Each path below is one point turned by a fixed rotation once a step. After each direction that follows a path, write how fast that rotation turns it, in degrees per step (0 if it stays still).
Each turn is a multiple of 5 degrees from 10 to 175, or 0.
Each row of a path follows its step; steps can be skipped.

step 0: [  6  -5   9  15   2   6   8 -13  -5   1   3   0   6  -5   9  -6   6 -13
  18  -7  11   6  12  11   8  12 -10   2 -14  -6  -1   2   6   2 -10   2
  -6 -17   5  -2   1 -13   4   6  -3  -4  -8   4]
step 1: [-10  -8  -1  12   3  -8  -3   0   1   3  -4   2 -11   2  -6  -2   1   2
  12  16   9  -9   7  15   0  -1  -6   3 -18  -9  14   9   2   5 -16  -1
  12 -13   3 -16  -7   2   3  -1  -7  -3   3   3]
step 2: [ -3   8  -3  19   6   1   4  -4   1  -8 -11   9  -7  10   1   2   1  -8
   3  11  23 -13  17   6  -5  12  -8   1  -7   0  -1  -1  -4   3   5 -11
  -7   8 -11 -10   4   7  -4   8  -7  -7  -4  -7]
step 3: [ 12   4   3  11  -6  16   1   1  -4   8 -15  -2 -15  -1 -15  -1   5   3
   5  19   2  -5   8   5  10   8  -1   5  -9  -9 -13   1   5   3   4  -6
  -3  -1   3  -1  -4  11 -17  -3  -8  13  -5   2]
step 4: [  8   3 -11   0 -10   3  -9   7   3  -1 -11  -1   5  14  -5   5 -14   7
 -10   1  13  -7  -3   1  12  -5  -8   1 -17  -5   0   8 -12   9   0   0
   6   5   0   7   0  17 -12   2 -12   3 -16  -3]
step 5: [  1  14   5   3   6  14   3   9  -9  -4 -14   9   5  22  -2  13 -10  -5
   2   7  -3   8  -4 -11   5   3  11   1 -11  -6  -9  10  -4   4   2   2
   5  10  -4   4  -1   1 -12  -5  17   1  -8  -3]
step 6: [  9   2  10   0 -10   1  -4  14  -7   5  -5   3  12  -4  -9  11 -11 -12
   8 -10  -5  11   1  -6  10   8  -3  -2  -4 -12  -3   5  -4   4  -5   9
 -13 -18 -10  15  -2   8  -4  -4   4   1 -11  -4]
step 7: [ -9   7  -5   5  -2  -8 -11  10 -11   8  -2  -3   5   2  -2  20 -10  -8
   6 -11  -5   8  -3  -4   5  -2  -1  -2 -23  -6  11  -4   5  -8 -11   9
  10  -3   5   3  -2   6  -3   6   9 -14  13   1]
step 8: [ -4   0   2   9   6   4   8   6  -5   3  -3  -1  13   4  -8   3  -1 -27
   5  -9  12  -3   2  -6   4   8 -16   5   0   1  -8  -3   6  -3  -7   1
   4  -1 -11   3 -12  -9   9   3  12 -19  11  -2]
[ 1  0 -1  2 -5 -1 -1 -1 -2  4  2  2 -1  0  0  3  2  0  3 -3  2  1  0 -4
  2 -1 -2 -2  2  3  1  1  1  1 -2  4  0 -1  2 -1  3 -2  5 -4  5 -6  1  3] -> 40

step 0: [  7   0 -20  -4   6   0  -8 -10  -2   1   7   3 -12   6   1   3 -14 -14
  -6   2  -8  -9  11   9 -11   1 -10   4  -1 -16   2  -8  11 -10  10  -5
   2  -4  -5  -1   3   1  16   9   2 -16  -7   2]
step 1: [ -5   4   0  -5  12  -3 -15   7  -2  -7  -3  11 -12  -8 -13  -7   0  11
  -2   4   4  -9   8   8   1 -11   2  -7  -3   5   1   4 -22   0   0   2
   5 -12  -1 -10 -18   0   3 -15 -15   4   5   3]
step 2: [ 14  10  10  10  -8  12  -6  -3   8   7 -15   0  -6  -8  -2   4   7  -5
   8 -17  -7   6  10   5  -3  -9  -4   3   8   1  -9  -3   3  -8  15 -12
 -10  -2  -6  -5  12  -2  -5   0  -7  -4 -17  -4]
step 3: [  6  -7  -6  10  -5  -2  -5  11  -6   2   2   3   6  14  18  -2 -10 -17
 -10   6   6  10  -2   3   7 -14  -7  -1 -11 -10   2  -7 -18   0  -5   1
   6   6  -1   0 -10   2  -9  -2 -19   0  -5  -2]
step 4: [ -7   6  13   5 -12  -1  -6  13   4  -1  -1  -6  19  -2  -5  -8   7  -4
   9  -1  -3  -6  -7 -11  -6  -7   0   7   9  21  -4  12  -1  -9 -18 -11
  -4  -6   8  -7   0   0   6  -1  -4   4   2 -15]
step 5: [ 14 -10   7   3   2  -3  17  -1   6  -1   5  -3  11  10   6  -9   9 -13
  -3  -7 -14   2  -4   9 -11  -3  -1   5   0  -3   9  -3   4  17  12  -3
   2   4  -1  18  -4  11  -4  18   4  -6   0  -8]
step 6: [-11 -11 -12 -12  -1   2  -6   5   5  -2   6  -1   5  11  15 -19  -2  13
   8  15   2 -12  -7  -7  11  -3   9   1  -1  10   0  -6   1   2   1   7
  -9   3   1   0   4   6  13  -5  -7  -5  17   2]
step 7: [  0  -2  -8   2  -3   7  19  -6  -6   2   3  -2 -15 -15  -8  -4   5   8
  -3   0 -16   2   1  -9 -13   4   0   2  15   7  15  -2   7   9   0  -5
 -14  -5  -2   6  -4  -8  16  -2   3   8 -13  -6]
step 8: [  1  -2 -12 -17  10  18   6  -1  -2  -3   4  -7   1   2   1  -3  -3   1
   8  -6  12   0   4 -10   0   1  11 -15 -13 -12  12  -1  -7   0  25   8
   9   1  -2   3   1  -4 -16   0  -8   1   0   1]
[-1  3 -3 -3  0 -1 -2 -3  1  2  2 -4  4  1 -1  6 -1 -2  4 -2 -2 -2 -2  0
  3 -4  2  2  4  3 -2  0  1 -5  5  0 -3  0  2  1  1  0  1 -4  0  2  2 -1] -> 160
[ 1  0 -6  4  1 -2  0  2  1  1  1  0  1  2  2  0  3  3  3  6  1  1  0  0
 -2 -7 -4 -2 -2 -4  2  1  1 -1  1  1  5 -1  0  0  4  0 -1 -1  2 -1  3  2] -> 135
[-5  3  3  3 -2  0  4  3 -3 -3 -2 -4 -1 -1 -2 -1  1  5  0  2 -3  1  6  0
 -1 -2  0  3  1  1 -8  3  0  0  0  1 -1  1  0  1  1  0  2 -3  1 -1  0 -2] -> 140

step 0: [ -2   0  -1 -12  -3  -8   3  16  -4   3 -11  -4   3 -11  -2  -9   4  -7
  -6  -2  -3  -5 -11  -2  10   4   2  12   4  -9  -3   6 -22  -2   1   3
  17   7  -4  21  12  -1  15  -6 -12   4   0   4]
step 1: [ -1 -17   3   6   6  -5   4  -4  -1  -5   5 -13  14 -18  -5  10   3  -7
  -7  -2 -14   1  -2  -1  14  -8  -3   2  -2  16  -3   2  14   1  -4  -3
   2  -9 -15 -16   7 -10  11   3   0 -10   4   2]
step 2: [  4  12 -11  -1  13   3  -4   7  -4  -6  13 -11  12   8  -2   0   8  11
   7 -14   5   1  -4  12  -9  -4   6   6   2  -9  -3  -5   2   6  12  17
 -14  -9   3  -6  -6   1  17   6  -2   2  -5 -16]
step 3: [ 17   3   2  -1  -4  15 -16  12   0   9   0   0   2  -5 -17  -6   4  -2
  -1 -14  -8   2   9   3  -8  11  12   0   1   6   4  14  -6  -8 -11   8
   2  10   1  -7  -6  10 -16  -6  -3  -4   3  10]
step 4: [ -6  -9   8   4 -12   5   0 -15 -10  -4 -13  10 -16  11  -3 -10  -3  13
   2  -6   8  11   7   1  19  -6  13   8   2  17   0  -2   7  -2   9  -1
  -9   8  -2  -4   6   5   5   9  -1 -10  -2   3]
step 5: [-14   0  10   2   4 -11  -7  -1   0   4  -9 -13   1   5  -9   2   1  14
   9  -2  21   7 -12  -7  -7  -7   7 -16   4 -16   2  -3   5   2 -14   0
   7   5 -11  13  -5 -10  -3  -1  -8   8  -5   3]
step 6: [ 14   3  23   8  -1  -2   5  -7   1 -19 -12  -6  10  -5   8  -1  -1 -12
  10  -1  -2  -7   3  -1  -6   3  -1  -6 -17  -3   6   4   1 -11  -5 -12
  14  -9  17  -7   3   5   0   7  -5   2   3  -1]
step 7: [ -6  -4 -21   2  -6   1  -8  -1   4 -16  -7   0  -4  -4  16  -4 -16 -11
   6   6   5  -4 -18  18   9  18   0  -1   7  -3  -1  -3   1  -3   1   7
 -11  -1   1  -3   7   4   7 -11  -9  -3  -3  -4]
step 8: [  8   6  -4 -23  14  -2   7   2   5  -2   0  -3   1   7   3   3  -4 -10
  -7  -6  -6 -11   4  -7   4   3   5   2   0  -4  -9  11  12  -6 -12  11
   6   9 -27  12   4   4   5   1   7   2  11   5]
[ 0 -2 -2 -4 -2  2  0  1 -1  1  4 -3  3  3 -4  2  3  4 -4 -1  1 -1  0 -1
 -2  2  1  1  2  1  3  5  0  1  4 -3 -1  0  1 -1 -3  1  2  1  0 -8 -3  1] -> 45
[ 1 -5 -4  4 -1 -2 -2  2  0  0 -4  0  3  2  1  1  0  1 -2  3 -1 -2  1  1
  8  1  1  3  0  4 -2  2 -2  2  0 -1  1  1  0  1 -1  4 -4 -1 -5  0  0 -3] -> 110

step 0: [  1 -16   4   4  -8   0  -3 -10   0 -15 -10  -1  -7  -2   3  -3   1  16
  19   5  -8   1  -7  -1   7   6  -6   2  -8 -20  -5   4   4   2 -10  10
   3  15 -10  10  -7  10  -5  -8  -1   9   5   8]
step 1: [ -8  11  11 -14  -3   5  -2 -11 -10   2  -3   6   2  -3   5 -15   9  -1
   8  -8  -1  -5   6 -17 -13 -19  10 -13 -13   6   3   4 -15  -1  12  -8
   4   7  -1   0   1  -3  -9   2   8  -4   9  -3]
step 2: [ -4   1 -10  -3  -3   4   7  -3   1  -5 -14 -13  15   0  10   1  -1  -6
  -1   8  -8   6 -11  -8  -9  14  -2 -15  -5 -15   3  17   5  -1  -8   1
  12  -6  12  -3  -8   4   6  -3 -18  -6  -2   4]
step 3: [ -7 -11 -10  -3  -3  -4   5   6   3   1 -11  10   2   1  -7   8   6  -2
  -4  -6   6  -5   3 -16   2  -8   4  -4  -4  10  14  -8  -7  -8  -5   3
 -10  16  18   9 -12  -7  -2  10  14  -7  -5  16]
step 4: [  4  -5  -2  -4  -6   8  11   1   0   8   1 -13   8   3 -14  12  -5   1
  -1   9  -3  13   8  -5  -5   5  -7  -4   0  -7   6  -4  -7  26   3 -15
   2  -7   8  -6   8   8  14  -9  10  -9  -2 -10]
step 5: [ -1  -4  -8   8   5  -1  -4  -7  21   4   8   3  -4   0  -5   3  -6 -12
   3  -2   7   1 -19   5  -9  -3  -6  -4  12   8   7  -4   1  -8  -4   9
  11  11  -7  10  -4   5   0 -17  19   0 -10  10]
step 6: [  5  -9  16  -1   5   1 -18  -3  14  -1   0  -5  -4  -5   2   6  -4   6
  11  -7 -12  -4   9  -6   7   5 -14  -1  -5   1  -7  10 -13   9   2 -16
 -14  12  -8 -14   1   8   9   4   6   3  -5   0]
step 7: [ -1  -5 -18  -8  -5   4 -14 -12  -3  -6   8   2 -11   0   9  -7   4  -2
  11  16   1   5 -16  -6 -14  -1   0   0   0 -13 -15  -2 -12   0  17  10
   7   2  -5   8   2   5  -8   1   2  -1   1  -7]
step 8: [ -6  -3   7  -3   1  13  -9  -5  -2  -9 -16   0   2 -11   8  -4   2 -16
   3 -15  -6 -10   2  12 -10  -9   6  -8   3  -3  -8   1  -4   0  -9 -19
   4  10  11  -9  -3  -2  -2   4 -11  -2   7  16]
[ 0  2 -1  0 -3 -1  6 -5  4 -5 -2 -1 -3 -1  0 -2  1 -2  2  2  1 -2  3 -3
  3  1  3 -1 -2  0  4  4  4 -2  1 -2  0 -2  2  2  2 -4  3  0  2  1  2  0] -> 40
